One vector is turned by the same rotation once a tick. Each row is the vector after some number of ticks, and that number follows the row.
The counts run from 0 to 87.
[161 145 109 154 139 106  64  83  97 155 132 163 114 156 127 118 153 109
 112 127 120 106 108 147  84 108  93 109  95 138  88 140 135 109  80 150
 133 129 121  92 140 202 150 111 140 117 128 135 129] => 46
[117 112 106 184 127 116  94 116 121 134 137  96 102 144 125 115 111 146
 122 128 107 165  72 128 105 143 156 137  75 146  89 133 151  97 131 101
  63 128  98 120 161 112 170 142 122  93 149  87 164] => 57
[142 127  79 177 106 110  99  87  82 155 140 129 116 148 109  81 166 109
 128 116 109 130 106 155 111 115 131 104  68 154  89 139 128  78 107 121
 118 152 104 136 171 140 174 153 125 110 144 116 163] => 78
[144 145  94 200 129 106 104 104  92 131 121 125 100 149 135 111 152 135
 123 136 110  99  91 147  75 118 133 114 101 125  80 111 137  71  89  99
 109 119 115 125 144 170 123 154 137  87 107 126 148] => 39
[150 160  92 172 128 102  77  83 119 130 127 154  71 149 134 115 124 119
 115 127 100 108  84 154  75 105 113 123 101 113  84 115 138  88  90 118
 126 112 135  92 147 179 129 107 139 107 107 132 134] => 84
[124 140 117 169 127 109  62 106 125 156 121 115 109 141 119 121  92 158
 126 133  82 139  58 113  93 130 102 145  79 134 111 127 129 113 140 137
  96 124 116  91 138 145 186 105 127 109 175  95 127] => 42
[124 137 123 170 139 107  53 102 124 158 131 131 125 144 117 120  94 149
 122 132  88 136  62 102  83 143  91 143  91 145 112 129 138 113 126 150
 100 125 117  80 138 147 167 105 136 113 173  84 121] => 65
[118 107 106 160 125 110 105 131 110 122 131 110 131 138 113 126 128 124
 134 120 119 152  86 124 102 105 134 134  84 163  88 152 168 108 116 129
  88 146  80  97 134 105 168 154 139  84 148  68 168] => 12
[125 115  90 186 110 132  92  95  95 170 147 131 109 150 124  94 122 125
 120 114  86 158  84 142 112 127 141 119  67 137  92 137 139  95 135 125
  99 150 119 137 196 130 179 134 124 121 136 113 161] => 56
[129  82 136 170 149 126  96 129 109 151 130 116 149 163 114 126 140 138
 117 119 120 128  83  96 102 147 127 114  79 168  98 159 152 109 119 147
  72 144  79 123 161 152 173 163 146 105 159  88 152] => 72
[138 102 143 174 159 126  88 112 114 171 139 126 137 163 136 113 152 138
 102 127 116 102  83 115  92 150 124 111  86 139  95 141 140  95 109 133
  80 141 111 133 184 183 159 146 139 107 119 116 140] => 48
[109 121 117 180 146  99  79 126 146 130 114 110 107 154 127 141  93 154
 114 147 109 126  56 111  83 117 119 146 109 137 103 130 158 113 116 125
  84 108  99  78 130 146 157 121 145  82 151  81 143] => 20
[128 146 114 150 145  97  87 124 132 110 107 125 114 137 117 146 127 135
 111 135 129 105  71 124  61 101 103 151 115 137  95 139 166 108  87 119
 101 106  89  68 101 156 123 131 157  79 151  82 143] => 21
[137 115  84 141 133 112  77 115 117 136 137 142 120 152 111 138 129 107
 124 104 133 165  91 138 114 105 112 124  70 145  95 187 181 140 113 152
 128 120  97  72 145 129 167 115 129 105 143  71 158] => 74
[141 122 129 165 158 107  63 114 139 130 125 129 103 149 132 146  96 148
 115 138 119 125  58 107  74 122  95 151  95 132 105 151 171 123 116 138
  96 109 101  74 133 162 155 106 151  95 141  79 132] => 66
[148 120  73 172 100 121 100 100  74 157 136 145 118 145 116  93 162 111
 124 105 113 138 117 148 117 121 127 100  67 150  83 151 134  79 107 128
 115 151 115 137 178 146 165 150 124 113 130 129 160] => 55
[138 114 130 143 142 119  75 113 113 158 124 138 145 161 111 134 122 135
 117 117 114 143  80 110 105 130  98 125  77 172 112 155 140 116 133 170
 105 150  91  94 140 152 193 117 146 120 180  79 137] => 4
[142 114 142 178 161 116  96 115 108 160 125 127 135 164 126 110 148 144
 107 136 109  88  94 115  90 150 116 108  93 147  99 119 128  80 102 129
  70 150 110 127 149 198 152 154 152 106 134 124 136] => 2
[150 115 108 145 165 120  97 114 110 113 133 139 124 166 128 151 160  99
 105 121 156 106 112 150  82  97 116 114  98 136  72 168 175 116  74 139
 119 119  78  98 135 166 117 149 162  90 105  89 149] => 7
[130 102 142 161 151 120  97 123 102 150 130 129 157 169 115 110 140 145
 118 121 114 115  74 105 100 143 111 118  76 173 101 143 139  97 116 157
  81 155  82 115 145 165 182 163 152 113 165  98 143] => 26
[143 157  81 155 110  94  92  97 105 109 120 143  82 137 110 120 125 110
 124 137 115 144  91 161  79  85 106 133  89 130  84 147 156 112  83 118
 139 104 110  73 120 146 127 112 129  93 139 105 145] => 60
[112 105 112 182 128 125 102 129 106 141 142 101 117 160 135 113 130 146
 121 129 102 149  75 123 102 127 155 141  80 145  91 151 163  98 125 116
  68 134  94 129 168 120 167 152 143  95 128  87 166] => 34
[140 107 115 147 140 116  64 113 123 146 139 142 119 156 128 144 113 116
 113 112 130 158  81 126  99 117 100 120  75 132  95 175 174 155 121 162
 117 118  93  72 148 134 169 105 138 111 145  63 149] => 28
[153 116  85 152 125 122 116 107  86 126 141 146 132 149 117 123 184  96
 126 109 142 118 126 157 104 106 118  94  83 148  68 156 146  94  84 122
 131 147  93 131 153 167 133 162 144 101 114 109 161] => 31
[150 154 107 148 136 100  76 107 104 127 114 153 111 144 109 145 138 110
 117 121 127  97  96 134  63  89  83 127  99 143  89 145 146 100  79 135
 131 123  95  74 110 178 134 128 147  92 145 100 127] => 22
[118 110  98 172 113 113 107 135 115 116 116  99 121 135 116 125 121 131
 124 123 116 154  77 121  96 103 137 137  77 164  90 148 173  99 111 117
  89 126  84 102 125 100 158 152 138  81 156  60 155] => 35
[139 108 139 177 163 125  94 117 115 164 135 131 133 165 133 123 149 142
 110 123 110  88  83 111  89 157 114 110  88 150  94 129 127  93 100 138
  79 133 107 137 163 200 167 148 147 114 127 121 140] => 25
[141 123 126 155 158 117  80 127 132 114 118 131 122 156 127 157 130 125
 110 130 134 103  78 125  70 106  97 139 104 138  91 148 172 120  83 136
 110 106  80  73 111 168 126 123 162  85 132  85 128] => 67
[127 129  82 146  99 103  88 118 100 121 126 120 112 132 109 135 125 117
 130 117 118 169  87 141 106  91 121 131  79 150  96 159 166 109 106 143
 122 128  91  85 115 109 150 128 141  93 152  70 162] => 13
[146 111  76 152 139 121  81 113 125 122 147 145  89 155 140 147 131 101
 101 123 129 153 102 161 102  94 129 130  93 121  79 170 186 131 101 133
 126 102 106  90 154 133 138 123 139 106  93  80 159] => 75
[153 155  77 174 125  96  80  90 109 129 122 136  73 143 137 123 130 126
 110 130 109 114  84 156  76  99 111 129  97 115  84 129 142  97  87 104
 124 102 130 101 152 171 129 105 126  95 102 128 142] => 61
